Where one turn sends some rows of the set: a few examples, then the rows asked
Q_738: 9 12 -11 -9 15 -42 -7 16 -20 -52 9 -34 -2 31 31
Q_131: 24 30 -3 -2 -15 -8 -28 -6 -55 16 3 -2 -8 2 16
Q_430: 21 -3 -45 7 46 -5 -22 -32 5 -53 -9 -17 14 7 7
Q_804: 24 -11 -41 1 47 -10 -21 -29 5 -50 -22 -22 21 2 5
Q_564: 30 9 -4 -14 6 17 10 -48 -21 -1 31 -2 11 -3 4
Q_465: 34 15 -15 -14 45 -36 -42 7 -28 -33 8 40 10 -14 24
Q_260: 10 4 -7 -12 13 -45 -8 17 -21 -51 1 -39 2 27 28
Q_906: 22 -3 -46 5 51 -8 -20 -29 3 -54 -17 -18 16 4 6
Q_951: 23 38 -6 -4 -7 -11 -23 0 -58 13 -8 4 -12 -1 16
Q_954: 10 15 -13 -11 18 -43 -5 17 -23 -53 5 -32 -3 31 27
Q_613: 11 11 -12 -12 20 -44 -3 19 -20 -51 0 -32 -1 28 28
Q_150: 34 -19 11 -30 15 -7 10 -27 -18 8 -20 -16 30 -26 -3
Q_449: 26 13 7 -10 -17 -18 -30 0 -51 21 -13 -14 3 -8 13
Q_148: 35 -14 6 -15 22 -39 -55 -5 -17 -22 30 12 28 -15 27
Q_902: 22 -7 -42 7 40 -2 -24 -38 7 -50 -3 -23 19 9 7
Q_266: 22 -15 -38 6 40 -6 -25 -36 8 -48 -8 -27 22 6 7
Q_963: 30 1 -3 -29 35 -6 21 -16 -28 -1 -39 5 18 -27 -4
Q_118: 24 20 4 -5 -21 -11 -30 -7 -50 23 1 -12 0 -2 15
Q_452: -14 5 -12 -14 -6 -7 -13 -53 -21 -14 24 19 13 10 -17
Q_646: -14 21 -24 -14 11 -8 -4 -43 -29 -21 5 35 3 8 -17
Q_149: 34 2 -5 -10 22 -31 -54 -11 -21 -27 45 22 17 -6 29
Q_636: -14 17 -23 -22 23 -19 1 -28 -32 -22 -29 37 6 -4 -22
Q_532: 32 18 -15 -9 35 -30 -47 -4 -27 -33 33 36 9 -6 28
Q_13: -11 -17 1 -20 -11 -16 -16 -49 -16 -7 9 1 28 1 -18
Q_374: 12 8 -8 -11 12 -43 -9 17 -19 -50 7 -37 2 30 29
Q_885: 34 -2 -5 -21 43 -46 -45 13 -26 -27 -5 30 20 -22 23
Q_376: 32 -14 9 -22 3 5 6 -44 -16 9 13 -19 27 -13 4
Q_899: -12 -4 -9 -29 17 -29 -3 -24 -26 -13 -42 20 21 -14 -23
Q_128: 30 26 -19 -22 40 5 24 -24 -33 -9 -20 22 2 -17 0
Q_170: -11 -24 2 -28 0 -29 -12 -35 -19 -6 -24 3 32 -11 -22
Q_145: 23 -16 -38 4 43 -11 -24 -29 7 -48 -17 -27 23 2 6
Q_350: 28 30 -19 -14 27 17 19 -38 -30 -9 15 19 -2 -4 1
Q_756: 36 -17 5 -21 32 -48 -51 5 -19 -21 6 14 30 -22 25
Q_277: 22 32 -4 -7 -3 -16 -24 6 -59 13 -24 4 -8 -8 13
Q_345: 11 7 -9 -12 16 -45 -6 20 -18 -50 -1 -36 2 27 28
Q_476: 24 21 3 -11 -8 -20 -25 7 -55 20 -25 -6 -1 -11 14

Q_756 goes to -> Q_885
Q_613 goes to -> Q_954
Where do these go?
Q_564 goes to -> Q_376
Q_452 goes to -> Q_13
Q_951 goes to -> Q_131
Q_430 goes to -> Q_902

Where one turn sends some rows of the set: a few examples, then the rows asked
Q_785: 17 9 -4 -27 9 -31 -4 18 -26 10 -46 -12 34 79 15 -20 31 17 -19 -33 14 21 -3 -5 42 19
Q_869: -21 17 -40 -16 -19 -3 -5 14 -18 -26 -6 18 19 28 -19 -6 6 1 -19 -39 -19 -6 65 7 19 6
Q_728: 21 0 -8 7 -4 -2 1 -4 -3 12 10 -2 -4 6 7 -7 3 -24 11 -13 -2 38 69 31 28 21
Q_85: 17 4 -19 6 -19 -7 -1 6 12 14 8 -6 -1 1 -2 -5 -7 -22 12 -13 -10 22 68 22 28 23
Q_53: -2 27 -22 5 18 -5 6 -12 -12 3 32 -14 19 22 -5 -36 -28 18 -15 5 6 14 -22 -19 52 44
Q_58: -7 21 -30 -12 50 -11 26 5 -21 8 12 21 34 27 14 -3 -23 4 -30 -13 -2 -5 -27 17 38 32
Q_568: -14 24 27 9 26 -11 10 35 10 19 -10 27 62 28 -31 -23 8 9 -13 -34 -22 -44 8 23 42 22
Q_832: 37 13 10 -9 14 -10 -4 8 18 9 9 -5 50 42 17 -7 -2 16 -21 -17 36 45 17 6 53 83
Q_569: 32 20 9 22 13 -27 -6 -4 -2 31 -25 12 36 -10 -14 -41 -2 -12 -27 -6 3 0 3 20 70 16
Q_610: 2 29 15 -12 66 -12 -15 32 15 -15 -8 0 26 44 5 -15 0 50 -5 -51 6 16 10 40 41 55
Q_552: 22 -8 -8 4 17 16 4 13 -19 0 18 0 10 27 0 2 -1 -28 16 -17 -2 50 61 34 29 17
Q_665: -7 21 -4 -6 29 -7 16 26 -27 27 19 -27 31 56 1 -12 -14 2 7 -10 -14 3 -21 -11 14 25
Q_718: 51 44 -7 -11 -6 -15 -1 3 9 37 13 9 51 52 -7 -15 3 17 -9 -37 22 30 12 20 67 71
Q_112: 2 19 20 7 14 -26 -13 9 2 -7 -13 -23 26 30 -50 -33 6 6 -10 -32 5 -2 14 -11 31 -24
Q_5: -30 17 -44 5 -12 -17 11 18 -29 -32 8 43 19 41 -25 -5 22 3 -21 -40 3 17 48 1 34 31
Q_730: -4 1 8 -18 51 -12 -6 35 8 -17 -22 10 51 50 34 -8 14 46 -30 -32 16 25 11 15 35 69
Q_76: 49 28 17 0 2 -17 4 8 17 35 7 -3 48 55 -3 -8 3 12 -5 -32 25 34 12 -1 63 71
Q_670: -16 35 18 29 14 2 9 38 -1 3 -23 9 62 19 -39 3 20 2 -14 -19 -37 -5 7 27 36 -2
Q_967: 3 23 -12 -27 1 -30 -14 21 -30 3 -44 -21 24 70 14 -39 30 24 -9 -33 16 25 -3 9 43 25
Q_279: 4 29 11 37 -16 -15 -2 12 5 -11 -14 -17 38 10 -44 -22 19 6 -3 -17 -24 17 7 1 39 -21
Q_220: 4 32 1 38 4 -12 17 5 12 8 -27 17 50 -12 -32 -11 18 -12 -16 -4 -11 4 -1 35 70 14
Q_401: -2 18 23 -6 62 -11 -9 30 14 -16 -22 3 33 39 12 -11 2 51 -22 -44 9 18 4 17 57 62
Q_97: -46 9 -9 10 3 6 -3 23 -2 16 -15 19 23 2 8 -27 6 2 -7 -11 -22 -2 59 24 45 78
Q_35: -30 20 -29 -13 -13 -10 -4 6 -20 -27 8 27 15 36 -23 -4 18 7 -24 -41 -11 2 65 1 19 16
Q_714: 14 3 -1 -27 -3 -26 2 24 -9 6 -22 -20 44 77 22 -9 30 15 -17 -27 30 38 8 -12 25 39
Q_187: -51 -3 -16 17 3 4 -8 33 -8 21 -7 17 24 6 7 -36 5 13 12 -6 -23 34 44 11 52 70
Q_637: -46 20 -17 11 3 5 -5 27 2 5 -18 16 14 -8 -1 -25 -4 4 -7 -11 -12 -9 57 28 42 64

Q_97 goes to -> Q_728
Q_785 goes to -> Q_401
Q_187 goes to -> Q_552
Where do these go?
Q_665 goes to -> Q_58
Q_85 goes to -> Q_869
Q_670 goes to -> Q_220
Q_832 goes to -> Q_714
Q_568 goes to -> Q_569
Q_967 goes to -> Q_610

